In the data rows, the value 128 means zero.
Every row has a hidden score. How much higher is the second row's score than the first row's in each pair? 15 means about the same, 30 much higher and 0 much lower. The score is a weighted sum of the row's numbers plus the product of two more (or one squared), each taken from its middle value.
array([126, 131, 092, 082, 146, 091, 136, 133, 127, 084, 151, 150, 114,
       087, 119, 110, 102, 151])
array([152, 062, 058, 105, 111, 158, 172, 165, 187, 102, 117, 159, 093,
       150, 095, 092, 116, 050]) ~ 21
array([127, 131, 151, 129, 143, 109, 120, 142, 118, 123, 160, 140, 118,
       123, 142, 152, 124, 171])
array([164, 110, 109, 096, 113, 133, 116, 112, 077, 086, 153, 151, 159,
       105, 113, 121, 094, 135]) ~ 11
array([124, 157, 096, 101, 093, 141, 151, 150, 148, 106, 123, 123, 076,
       103, 090, 141, 112, 115])
array([119, 088, 061, 101, 129, 092, 092, 150, 131, 131, 144, 151, 148,
       132, 115, 144, 089, 133]) ~ 13
array([141, 177, 182, 135, 157, 112, 100, 115, 120, 101, 138, 109, 116,
       132, 146, 148, 147, 137])
array([119, 113, 105, 118, 119, 137, 143, 162, 149, 125, 142, 124, 137,
       126, 095, 100, 116, 101]) ~ 18
array([124, 186, 141, 055, 122, 111, 118, 108, 137, 127, 135, 130, 127,
       116, 097, 147, 114, 125])
array([119, 142, 127, 138, 130, 101, 116, 134, 136, 146, 121, 133, 136,
       111, 119, 157, 135, 142]) ~ 10
array([147, 087, 117, 202, 100, 172, 155, 147, 163, 162, 081, 095, 167,
       163, 133, 143, 197, 089])
array([093, 191, 187, 160, 132, 114, 081, 055, 113, 159, 095, 117, 124,
       131, 173, 141, 163, 190]) ~ 14
array([119, 116, 162, 176, 091, 132, 104, 078, 087, 159, 136, 120, 182,
       102, 129, 133, 156, 171])
array([135, 150, 146, 135, 155, 122, 148, 095, 119, 115, 147, 121, 109,
       150, 139, 102, 109, 137]) ~ 14
array([136, 106, 139, 131, 145, 132, 144, 120, 142, 117, 127, 121, 102,
       163, 102, 134, 130, 116])
array([110, 163, 163, 121, 160, 125, 108, 162, 110, 101, 133, 135, 093,
       130, 132, 131, 139, 120]) ~ 8
array([128, 083, 110, 152, 112, 150, 168, 123, 170, 115, 093, 114, 061,
       153, 133, 126, 136, 115])
array([126, 140, 125, 125, 104, 124, 106, 119, 130, 142, 120, 129, 130,
       164, 137, 145, 148, 135]) ~ 20
array([133, 175, 125, 135, 130, 103, 129, 106, 090, 166, 134, 147, 235,
       110, 137, 139, 127, 144])
array([118, 159, 142, 156, 110, 108, 081, 042, 101, 155, 136, 141, 145,
       106, 176, 113, 152, 178]) ~ 11
array([102, 115, 122, 093, 150, 101, 125, 119, 106, 087, 150, 141, 110,
       111, 107, 134, 109, 160])
array([143, 128, 168, 130, 153, 141, 105, 129, 116, 171, 142, 118, 168,
       146, 163, 127, 155, 145]) ~ 12
array([121, 111, 135, 169, 180, 192, 163, 137, 174, 111, 113, 086, 094,
       145, 119, 129, 172, 123])
array([147, 103, 133, 114, 151, 113, 180, 123, 116, 126, 129, 115, 154,
       130, 124, 162, 111, 142]) ~ 12
array([139, 111, 099, 149, 122, 147, 162, 156, 159, 163, 119, 099, 131,
       146, 118, 118, 153, 103])
array([095, 161, 197, 177, 109, 165, 122, 101, 114, 156, 109, 119, 184,
       126, 190, 130, 168, 153]) ~ 19
array([145, 096, 100, 166, 134, 181, 163, 125, 155, 131, 129, 044, 112,
       156, 129, 121, 123, 078])
array([112, 186, 113, 131, 126, 146, 132, 116, 148, 081, 116, 096, 100,
       156, 149, 143, 154, 109]) ~ 7
array([112, 135, 167, 183, 129, 209, 204, 190, 192, 104, 083, 058, 135,
       202, 146, 125, 195, 064])
array([092, 190, 161, 175, 131, 115, 097, 101, 112, 112, 096, 124, 146,
       111, 185, 138, 134, 175]) ~ 17
array([117, 124, 113, 097, 085, 133, 108, 125, 148, 118, 119, 102, 084,
       124, 134, 145, 096, 117])
array([111, 099, 071, 102, 108, 129, 147, 149, 145, 102, 129, 143, 133,
       126, 109, 130, 115, 093]) ~ 16
array([086, 167, 151, 119, 142, 109, 119, 109, 107, 126, 124, 129, 116,
       124, 164, 131, 137, 161])
array([087, 146, 193, 155, 130, 097, 100, 076, 082, 192, 135, 140, 172,
       119, 189, 130, 151, 185]) ~ 17
array([233, 174, 106, 158, 131, 127, 152, 104, 116, 173, 115, 125, 139,
       122, 158, 152, 200, 129])
array([130, 145, 152, 101, 153, 103, 053, 142, 096, 109, 153, 162, 131,
       049, 171, 151, 098, 160]) ~ 14
array([181, 137, 127, 129, 152, 120, 116, 104, 139, 131, 125, 119, 108,
       145, 146, 139, 132, 124])
array([139, 147, 082, 136, 094, 157, 174, 157, 197, 103, 114, 087, 061,
       167, 100, 122, 158, 059]) ~ 24
array([125, 106, 104, 122, 117, 153, 158, 151, 126, 108, 121, 130, 141,
       110, 092, 146, 106, 107])
array([135, 135, 127, 113, 077, 107, 090, 129, 103, 122, 153, 145, 124,
       131, 112, 137, 109, 157]) ~ 22
array([119, 135, 081, 128, 163, 085, 082, 117, 082, 113, 136, 156, 154,
       086, 116, 124, 086, 151])
array([130, 142, 145, 113, 130, 124, 084, 119, 100, 110, 127, 139, 099,
       121, 146, 132, 128, 155]) ~ 17
array([103, 110, 128, 140, 107, 147, 167, 155, 138, 111, 123, 082, 116,
       142, 057, 135, 138, 097])
array([116, 121, 105, 106, 143, 125, 159, 149, 182, 092, 109, 108, 090,
       136, 093, 115, 109, 090]) ~ 6
array([131, 128, 108, 148, 140, 192, 195, 172, 195, 103, 112, 066, 110,
       175, 089, 149, 159, 073])
array([130, 103, 122, 110, 140, 082, 116, 122, 110, 158, 145, 162, 221,
       112, 098, 125, 103, 175]) ~ 13
array([121, 113, 138, 171, 136, 141, 114, 114, 098, 180, 159, 145, 176,
       109, 166, 096, 168, 162])
array([134, 107, 128, 134, 144, 188, 151, 117, 138, 140, 109, 115, 130,
       151, 135, 118, 137, 109]) ~ 13
array([106, 145, 134, 150, 106, 159, 161, 107, 123, 144, 116, 141, 180,
       135, 172, 126, 164, 129])
array([115, 124, 097, 120, 113, 133, 144, 139, 168, 111, 108, 108, 094,
       140, 104, 128, 139, 097]) ~ 8
array([094, 157, 200, 097, 141, 124, 125, 127, 118, 089, 116, 115, 102,
       160, 106, 134, 145, 133])
array([101, 110, 121, 076, 147, 063, 053, 098, 076, 103, 150, 193, 128,
       063, 117, 149, 073, 184]) ~ 6
array([138, 084, 142, 192, 108, 164, 117, 141, 113, 176, 115, 134, 193,
       140, 137, 125, 159, 125])
array([140, 145, 136, 115, 134, 148, 149, 117, 127, 116, 132, 123, 092,
       153, 109, 121, 137, 123]) ~ 14
array([110, 194, 167, 160, 133, 189, 170, 162, 182, 066, 095, 065, 091,
       218, 181, 113, 198, 082])
array([115, 088, 091, 156, 101, 207, 199, 168, 196, 096, 097, 079, 140,
       177, 096, 140, 166, 045]) ~ 12
array([174, 110, 128, 146, 121, 156, 131, 129, 131, 126, 119, 114, 169,
       135, 121, 133, 141, 106])
array([144, 131, 137, 121, 141, 124, 113, 137, 089, 088, 107, 137, 114,
       121, 163, 134, 134, 139]) ~ 12
array([111, 144, 116, 140, 090, 169, 145, 155, 150, 113, 064, 080, 118,
       174, 087, 159, 174, 112])
array([115, 165, 171, 135, 118, 112, 102, 089, 111, 171, 125, 149, 110,
       130, 132, 130, 130, 164]) ~ 11
array([149, 099, 093, 104, 112, 130, 150, 156, 135, 151, 158, 138, 159,
       121, 098, 122, 116, 104])
array([119, 154, 117, 174, 095, 174, 186, 148, 184, 126, 071, 079, 126,
       185, 126, 130, 152, 096]) ~ 19
array([147, 107, 097, 145, 139, 165, 149, 118, 149, 166, 118, 139, 219,
       143, 098, 138, 152, 114])
array([126, 127, 115, 100, 132, 059, 093, 138, 071, 144, 140, 161, 152,
       076, 128, 151, 072, 148]) ~ 13
array([108, 150, 131, 102, 137, 130, 162, 125, 134, 134, 098, 082, 114,
       145, 140, 149, 130, 151])
array([179, 072, 104, 129, 112, 129, 163, 156, 130, 136, 114, 122, 148,
       111, 086, 092, 097, 118]) ~ 20
array([156, 187, 154, 154, 144, 139, 099, 112, 114, 148, 133, 137, 167,
       126, 156, 135, 158, 169])
array([126, 168, 140, 106, 142, 114, 123, 108, 101, 131, 142, 142, 128,
       109, 151, 109, 105, 151]) ~ 14
array([135, 107, 121, 127, 152, 113, 143, 141, 122, 107, 143, 152, 103,
       117, 165, 133, 106, 119])
array([103, 141, 149, 118, 106, 153, 186, 134, 182, 100, 130, 102, 091,
       148, 104, 118, 130, 106]) ~ 22
array([104, 179, 180, 135, 166, 089, 080, 101, 102, 178, 149, 134, 140,
       128, 185, 155, 129, 174])
array([102, 180, 142, 167, 121, 179, 195, 143, 188, 085, 118, 046, 090,
       209, 129, 142, 189, 108]) ~ 19
array([112, 179, 169, 115, 113, 106, 111, 108, 108, 109, 146, 106, 102,
       110, 141, 125, 116, 160])
array([135, 097, 131, 082, 133, 087, 102, 133, 075, 122, 167, 172, 141,
       086, 133, 120, 105, 163]) ~ 17
array([134, 111, 170, 172, 131, 135, 102, 079, 136, 199, 117, 117, 158,
       134, 147, 138, 152, 146])
array([106, 149, 142, 119, 136, 137, 142, 122, 139, 102, 127, 142, 096,
       123, 136, 148, 116, 121]) ~ 12
array([112, 151, 130, 109, 137, 101, 138, 066, 127, 117, 129, 136, 146,
       108, 134, 094, 085, 137])
array([121, 157, 110, 168, 117, 175, 150, 130, 132, 118, 113, 084, 131,
       146, 133, 136, 182, 111]) ~ 17
array([186, 075, 094, 082, 095, 080, 122, 115, 083, 148, 169, 195, 093,
       084, 116, 117, 066, 136])
array([093, 133, 113, 057, 172, 029, 062, 091, 057, 123, 207, 214, 154,
       061, 124, 150, 028, 210]) ~ 11
array([125, 128, 112, 112, 119, 125, 185, 129, 158, 113, 122, 124, 102,
       162, 122, 120, 112, 104])
array([159, 109, 098, 092, 140, 113, 140, 147, 143, 094, 139, 129, 088,
       118, 111, 135, 096, 117]) ~ 17
array([113, 152, 163, 117, 183, 089, 075, 103, 105, 152, 150, 147, 116,
       038, 151, 124, 111, 187])
array([112, 139, 142, 141, 145, 073, 090, 102, 086, 163, 134, 151, 180,
       101, 167, 118, 139, 168]) ~ 15
array([142, 133, 149, 205, 130, 129, 101, 088, 103, 088, 122, 125, 194,
       102, 174, 129, 149, 162])
array([121, 103, 100, 100, 130, 086, 095, 135, 090, 136, 140, 181, 145,
       084, 100, 097, 088, 123]) ~ 24
array([128, 102, 079, 125, 097, 164, 165, 136, 169, 156, 126, 114, 121,
       159, 089, 113, 129, 073])
array([141, 157, 171, 106, 144, 084, 081, 087, 087, 143, 149, 168, 183,
       098, 123, 132, 087, 175]) ~ 9
array([101, 147, 139, 186, 094, 206, 180, 169, 207, 114, 088, 055, 100,
       218, 097, 126, 199, 067])
array([108, 161, 115, 153, 119, 161, 175, 112, 171, 083, 073, 063, 072,
       153, 158, 124, 198, 088]) ~ 10
array([144, 093, 098, 115, 175, 132, 143, 170, 141, 121, 140, 138, 142,
       126, 094, 129, 117, 109])
array([140, 095, 091, 114, 125, 126, 166, 123, 140, 139, 141, 136, 143,
       073, 100, 113, 114, 130]) ~ 16
array([129, 102, 092, 134, 108, 135, 168, 191, 120, 141, 114, 121, 131,
       125, 049, 119, 130, 102])
array([155, 103, 132, 125, 130, 106, 084, 092, 097, 168, 127, 188, 209,
       043, 130, 112, 097, 147]) ~ 16
array([127, 070, 101, 116, 124, 114, 128, 154, 107, 139, 140, 165, 117,
       096, 092, 093, 082, 121])
array([126, 158, 147, 072, 096, 096, 132, 091, 140, 077, 164, 152, 107,
       139, 119, 134, 100, 134]) ~ 16
array([140, 104, 081, 121, 148, 127, 132, 155, 144, 126, 130, 133, 148,
       095, 102, 123, 120, 139])
array([144, 123, 139, 120, 128, 102, 076, 111, 068, 110, 148, 137, 109,
       089, 168, 131, 110, 175]) ~ 20
array([075, 132, 098, 125, 109, 129, 182, 160, 163, 092, 115, 100, 122,
       143, 133, 147, 132, 083])
array([116, 094, 064, 092, 147, 090, 125, 143, 121, 151, 169, 188, 122,
       122, 047, 130, 068, 126]) ~ 14
array([139, 099, 112, 141, 138, 128, 117, 129, 120, 152, 167, 153, 158,
       107, 132, 126, 109, 133])
array([161, 113, 151, 172, 127, 131, 099, 082, 103, 175, 136, 122, 180,
       113, 150, 111, 151, 154]) ~ 15
array([097, 132, 108, 169, 107, 190, 182, 150, 213, 109, 094, 079, 123,
       180, 097, 119, 173, 072])
array([131, 136, 147, 175, 133, 152, 102, 101, 089, 164, 164, 114, 177,
       125, 156, 123, 174, 141]) ~ 15
array([075, 144, 139, 169, 104, 174, 155, 109, 155, 120, 081, 077, 106,
       163, 152, 138, 179, 066])
array([133, 111, 116, 127, 110, 157, 135, 142, 161, 123, 134, 107, 101,
       147, 175, 151, 131, 115]) ~ 14
array([138, 147, 198, 207, 118, 170, 109, 094, 137, 177, 115, 103, 182,
       140, 160, 122, 203, 151])
array([127, 103, 089, 155, 102, 166, 184, 132, 180, 125, 096, 082, 126,
       173, 128, 135, 166, 087]) ~ 12
array([117, 159, 142, 110, 140, 107, 115, 125, 100, 120, 138, 132, 099,
       120, 146, 134, 122, 155])
array([090, 159, 122, 091, 152, 108, 128, 154, 128, 067, 136, 102, 061,
       121, 107, 122, 093, 130]) ~ 17
array([121, 127, 082, 112, 135, 128, 132, 133, 133, 104, 127, 095, 109,
       120, 133, 132, 115, 109])
array([102, 218, 135, 160, 108, 173, 216, 150, 185, 091, 124, 061, 091,
       177, 133, 156, 188, 089]) ~ 16
array([103, 145, 116, 178, 144, 181, 172, 165, 182, 150, 056, 077, 101,
       188, 119, 127, 164, 073])
array([184, 068, 090, 204, 087, 141, 120, 139, 122, 212, 133, 138, 220,
       129, 107, 114, 141, 103]) ~ 23
array([126, 123, 146, 141, 137, 150, 115, 146, 118, 156, 160, 114, 174,
       136, 139, 150, 158, 134])
array([094, 115, 109, 135, 137, 181, 114, 153, 162, 122, 137, 116, 129,
       145, 118, 165, 133, 088]) ~ 11
array([167, 154, 161, 138, 136, 130, 093, 105, 123, 151, 143, 164, 122,
       098, 148, 117, 149, 138])
array([140, 101, 119, 084, 135, 114, 113, 130, 093, 134, 156, 180, 187,
       095, 092, 149, 076, 146]) ~ 14
array([109, 158, 155, 133, 140, 131, 110, 121, 118, 140, 011, 105, 132,
       103, 140, 150, 131, 209])
array([113, 140, 131, 148, 133, 143, 144, 127, 132, 124, 083, 103, 083,
       146, 136, 087, 165, 103]) ~ 22
array([142, 118, 120, 110, 140, 068, 096, 135, 103, 145, 179, 169, 181,
       109, 116, 145, 093, 153])
array([138, 099, 122, 086, 148, 093, 127, 138, 119, 118, 163, 154, 104,
       082, 127, 114, 069, 132]) ~ 23
array([161, 113, 105, 104, 156, 136, 151, 140, 128, 121, 146, 142, 132,
       113, 092, 118, 075, 093])
array([133, 115, 113, 080, 222, 108, 101, 080, 078, 130, 155, 165, 142,
       120, 124, 123, 098, 133]) ~ 15
array([082, 198, 217, 191, 137, 147, 086, 043, 056, 254, 129, 140, 155,
       125, 188, 131, 175, 204])
array([178, 069, 122, 093, 139, 100, 100, 119, 104, 134, 160, 190, 152,
       120, 128, 111, 096, 168]) ~ 18
array([154, 097, 110, 196, 073, 120, 124, 097, 081, 179, 148, 139, 202,
       099, 086, 148, 142, 127])
array([150, 158, 118, 148, 136, 165, 155, 182, 135, 126, 132, 075, 114,
       166, 105, 132, 157, 105]) ~ 13
array([107, 151, 149, 136, 159, 139, 104, 109, 064, 106, 094, 123, 121,
       115, 158, 142, 143, 156])
array([141, 082, 105, 124, 118, 077, 089, 129, 094, 146, 152, 169, 134,
       073, 129, 130, 064, 142]) ~ 19
array([130, 124, 137, 089, 152, 070, 066, 107, 086, 135, 161, 201, 160,
       076, 130, 148, 076, 175])
array([133, 128, 113, 136, 164, 085, 100, 135, 121, 093, 131, 139, 098,
       134, 131, 145, 112, 141]) ~ 12
array([143, 127, 087, 083, 111, 107, 145, 134, 173, 113, 127, 139, 100,
       092, 079, 115, 099, 126])
array([111, 177, 158, 123, 133, 107, 110, 105, 110, 127, 134, 121, 145,
       106, 130, 132, 123, 141]) ~ 14
array([128, 102, 101, 080, 144, 125, 117, 172, 124, 077, 166, 138, 113,
       123, 082, 122, 099, 126])
array([100, 117, 123, 129, 116, 132, 146, 110, 152, 129, 105, 139, 140,
       137, 125, 124, 124, 124]) ~ 9
array([115, 089, 123, 138, 108, 122, 147, 143, 134, 130, 140, 130, 142,
       138, 133, 121, 154, 129])
array([141, 111, 138, 192, 112, 133, 087, 082, 113, 210, 140, 146, 174,
       138, 150, 119, 151, 159]) ~ 15
array([101, 172, 137, 100, 135, 094, 119, 134, 117, 108, 139, 149, 069,
       117, 125, 090, 129, 125])
array([141, 130, 094, 078, 137, 123, 109, 158, 169, 090, 121, 147, 093,
       097, 084, 127, 091, 098]) ~ 9
array([136, 137, 148, 129, 110, 115, 105, 106, 103, 195, 110, 139, 149,
       118, 155, 132, 136, 135])
array([129, 156, 142, 120, 134, 128, 103, 116, 093, 106, 170, 138, 094,
       125, 141, 129, 108, 140]) ~ 13
array([130, 139, 149, 132, 122, 110, 099, 101, 068, 162, 167, 149, 148,
       090, 146, 131, 128, 159])
array([126, 178, 091, 091, 127, 123, 155, 176, 141, 079, 126, 144, 119,
       117, 106, 115, 091, 092]) ~ 25
array([176, 109, 149, 179, 142, 133, 121, 124, 116, 208, 146, 138, 203,
       139, 136, 103, 144, 148])
array([112, 121, 114, 146, 111, 162, 152, 155, 153, 123, 111, 093, 131,
       216, 097, 111, 158, 107]) ~ 19
array([126, 089, 153, 116, 140, 088, 131, 116, 089, 171, 141, 169, 201,
       101, 147, 127, 088, 169])
array([086, 176, 183, 122, 148, 104, 063, 106, 121, 130, 059, 148, 118,
       126, 148, 142, 124, 183]) ~ 17
array([107, 152, 121, 106, 098, 121, 141, 143, 125, 122, 117, 134, 121,
       124, 102, 150, 110, 103])
array([149, 093, 105, 103, 135, 092, 095, 150, 098, 117, 157, 189, 170,
       084, 109, 128, 077, 149]) ~ 11
array([141, 095, 128, 060, 125, 128, 133, 131, 125, 137, 137, 159, 147,
       092, 109, 123, 105, 127])
array([164, 110, 104, 122, 141, 140, 116, 112, 125, 137, 118, 124, 096,
       108, 101, 138, 107, 116]) ~ 10
array([149, 118, 113, 097, 129, 109, 109, 113, 080, 150, 143, 162, 166,
       085, 111, 116, 087, 126])
array([127, 125, 109, 094, 165, 104, 121, 112, 115, 144, 133, 144, 118,
       103, 111, 122, 026, 135]) ~ 10
array([153, 092, 127, 139, 111, 119, 110, 087, 098, 186, 176, 152, 214,
       123, 126, 127, 120, 141])
array([122, 098, 108, 122, 128, 179, 162, 161, 170, 106, 116, 155, 115,
       120, 104, 129, 117, 097]) ~ 11
array([162, 113, 092, 119, 094, 131, 149, 152, 136, 116, 121, 118, 097,
       131, 138, 124, 115, 112])
array([116, 123, 132, 137, 113, 165, 174, 110, 162, 110, 112, 089, 116,
       177, 118, 114, 157, 072]) ~ 16
array([143, 113, 149, 174, 097, 130, 092, 108, 115, 229, 149, 093, 182,
       113, 135, 111, 171, 170])
array([129, 123, 132, 097, 157, 084, 115, 107, 118, 130, 133, 167, 154,
       095, 138, 141, 115, 159]) ~ 6
array([121, 141, 182, 131, 124, 111, 105, 058, 110, 152, 119, 147, 139,
       155, 163, 138, 139, 152])
array([115, 126, 158, 160, 117, 128, 115, 126, 112, 168, 154, 127, 160,
       097, 151, 119, 132, 139]) ~ 18
array([038, 212, 147, 128, 129, 136, 114, 143, 169, 073, 110, 088, 052,
       146, 158, 149, 133, 129])
array([116, 092, 093, 125, 108, 143, 190, 142, 160, 055, 122, 128, 110,
       179, 086, 144, 133, 092]) ~ 15
array([091, 155, 150, 104, 153, 054, 097, 091, 089, 124, 152, 152, 101,
       075, 148, 113, 098, 170])
array([174, 099, 095, 084, 087, 125, 158, 138, 132, 134, 143, 141, 146,
       104, 113, 156, 094, 125]) ~ 17
array([121, 141, 120, 149, 127, 166, 148, 151, 164, 098, 130, 088, 102,
       189, 116, 138, 146, 094])
array([119, 120, 188, 171, 109, 126, 068, 065, 093, 215, 121, 137, 181,
       119, 151, 127, 175, 162]) ~ 18
array([137, 085, 109, 134, 130, 110, 095, 124, 136, 135, 130, 170, 109,
       090, 129, 111, 114, 130])
array([123, 118, 124, 074, 188, 097, 122, 088, 130, 098, 137, 138, 096,
       119, 119, 108, 104, 143]) ~ 20
array([142, 120, 158, 181, 110, 140, 123, 124, 124, 168, 109, 126, 248,
       129, 149, 090, 145, 149])
array([143, 156, 187, 147, 132, 141, 120, 111, 138, 149, 124, 143, 143,
       131, 148, 131, 147, 129]) ~ 6
array([130, 103, 089, 106, 116, 149, 145, 156, 158, 134, 092, 140, 134,
       112, 093, 118, 127, 087])
array([132, 112, 070, 104, 130, 135, 155, 133, 123, 153, 126, 147, 112,
       126, 092, 133, 130, 097]) ~ 9
array([123, 167, 208, 108, 136, 116, 100, 105, 114, 140, 129, 136, 141,
       169, 168, 117, 115, 162])
array([154, 130, 114, 081, 172, 064, 080, 100, 068, 157, 166, 213, 126,
       060, 140, 127, 068, 177]) ~ 8
array([096, 174, 155, 098, 147, 089, 065, 089, 070, 145, 150, 153, 132,
       091, 153, 140, 110, 176])
array([136, 112, 108, 116, 124, 138, 147, 122, 126, 133, 126, 131, 138,
       111, 122, 151, 136, 137]) ~ 14
array([130, 097, 113, 151, 124, 115, 115, 110, 105, 176, 120, 147, 145,
       103, 141, 112, 138, 139])
array([138, 128, 178, 089, 135, 075, 111, 109, 070, 114, 158, 152, 119,
       108, 108, 129, 117, 166]) ~ 26
array([149, 120, 165, 183, 130, 136, 094, 092, 097, 194, 098, 150, 167,
       129, 172, 116, 173, 159])
array([132, 107, 119, 083, 167, 085, 115, 129, 106, 129, 153, 165, 123,
       109, 116, 147, 075, 148]) ~ 14
array([154, 149, 113, 166, 125, 172, 159, 166, 144, 139, 087, 115, 161,
       186, 111, 149, 138, 081])
array([112, 210, 150, 146, 123, 124, 110, 117, 140, 100, 145, 096, 108,
       125, 152, 140, 160, 131]) ~ 11
array([180, 166, 139, 125, 148, 128, 122, 138, 133, 115, 131, 105, 099,
       152, 130, 131, 127, 135])
array([138, 090, 072, 142, 095, 150, 181, 167, 183, 119, 138, 087, 125,
       172, 113, 109, 126, 062]) ~ 20
array([115, 128, 111, 094, 127, 084, 152, 145, 108, 103, 136, 165, 101,
       097, 159, 105, 096, 132])
array([119, 198, 142, 155, 115, 160, 127, 124, 173, 151, 086, 075, 123,
       141, 126, 123, 179, 110]) ~ 27
array([135, 163, 111, 109, 151, 123, 122, 158, 080, 119, 134, 129, 126,
       134, 122, 123, 127, 127])
array([094, 149, 147, 156, 119, 144, 124, 126, 142, 118, 121, 112, 097,
       140, 154, 098, 130, 142]) ~ 17
array([138, 099, 124, 100, 095, 095, 098, 106, 094, 146, 098, 186, 161,
       043, 099, 136, 078, 154])
array([182, 078, 157, 194, 109, 132, 115, 111, 123, 183, 138, 160, 199,
       118, 165, 165, 135, 132]) ~ 13
array([152, 159, 221, 145, 161, 136, 074, 143, 114, 115, 147, 123, 113,
       134, 173, 132, 125, 134])
array([118, 149, 130, 148, 130, 143, 135, 137, 121, 117, 104, 113, 127,
       149, 156, 153, 138, 123]) ~ 3
array([133, 104, 127, 144, 108, 144, 147, 113, 163, 126, 084, 085, 138,
       153, 129, 132, 175, 103])
array([094, 175, 176, 171, 149, 088, 111, 112, 112, 124, 109, 126, 096,
       130, 153, 146, 121, 156]) ~ 10
array([112, 166, 185, 153, 129, 122, 084, 092, 124, 157, 111, 133, 130,
       141, 154, 130, 166, 190])
array([125, 137, 144, 174, 099, 188, 182, 133, 184, 122, 098, 063, 101,
       170, 139, 134, 213, 093]) ~ 16
array([140, 117, 104, 140, 127, 164, 109, 137, 159, 142, 139, 124, 125,
       135, 115, 122, 158, 113])
array([131, 143, 152, 133, 120, 151, 159, 158, 153, 087, 078, 075, 093,
       173, 108, 133, 169, 089]) ~ 12
array([112, 141, 122, 113, 142, 100, 135, 120, 110, 158, 147, 170, 142,
       092, 152, 147, 108, 145])
array([148, 109, 072, 101, 118, 160, 129, 149, 155, 101, 120, 114, 124,
       139, 113, 117, 115, 078]) ~ 23
array([124, 140, 130, 091, 138, 082, 105, 096, 094, 138, 143, 172, 131,
       116, 133, 116, 083, 155])
array([110, 169, 076, 124, 132, 154, 150, 146, 150, 086, 119, 074, 090,
       145, 132, 104, 139, 115]) ~ 18
array([106, 144, 133, 153, 125, 140, 103, 106, 124, 117, 125, 140, 124,
       109, 161, 130, 116, 146])
array([163, 121, 167, 138, 116, 119, 114, 116, 115, 134, 145, 124, 122,
       107, 141, 137, 137, 166]) ~ 24
array([110, 108, 100, 128, 108, 138, 163, 177, 150, 107, 160, 126, 160,
       162, 092, 139, 136, 124])
array([118, 104, 093, 133, 116, 168, 159, 174, 162, 100, 122, 104, 148,
       172, 107, 131, 140, 087]) ~ 14
array([145, 073, 114, 105, 121, 109, 154, 140, 134, 105, 162, 156, 118,
       088, 116, 126, 111, 126])
array([097, 183, 176, 117, 140, 101, 060, 108, 111, 122, 137, 149, 101,
       124, 173, 146, 131, 185]) ~ 4
array([140, 057, 068, 119, 102, 162, 144, 186, 148, 121, 132, 117, 137,
       137, 000, 068, 112, 077])
array([107, 137, 166, 108, 140, 097, 109, 097, 121, 134, 141, 164, 130,
       116, 169, 110, 112, 179]) ~ 8
array([124, 092, 112, 092, 146, 109, 157, 147, 147, 128, 092, 145, 133,
       117, 094, 120, 113, 103])
array([099, 156, 118, 051, 119, 122, 166, 152, 156, 093, 134, 106, 034,
       144, 139, 128, 124, 117]) ~ 20
array([136, 129, 155, 173, 112, 152, 116, 100, 122, 202, 134, 120, 166,
       128, 173, 085, 165, 145])
array([117, 125, 187, 075, 152, 099, 102, 129, 126, 099, 139, 182, 107,
       097, 138, 138, 111, 164]) ~ 15
array([118, 145, 165, 184, 131, 133, 115, 137, 125, 158, 125, 110, 158,
       170, 145, 137, 150, 126])
array([130, 146, 121, 138, 112, 146, 190, 144, 171, 136, 108, 102, 084,
       171, 120, 137, 135, 082]) ~ 14
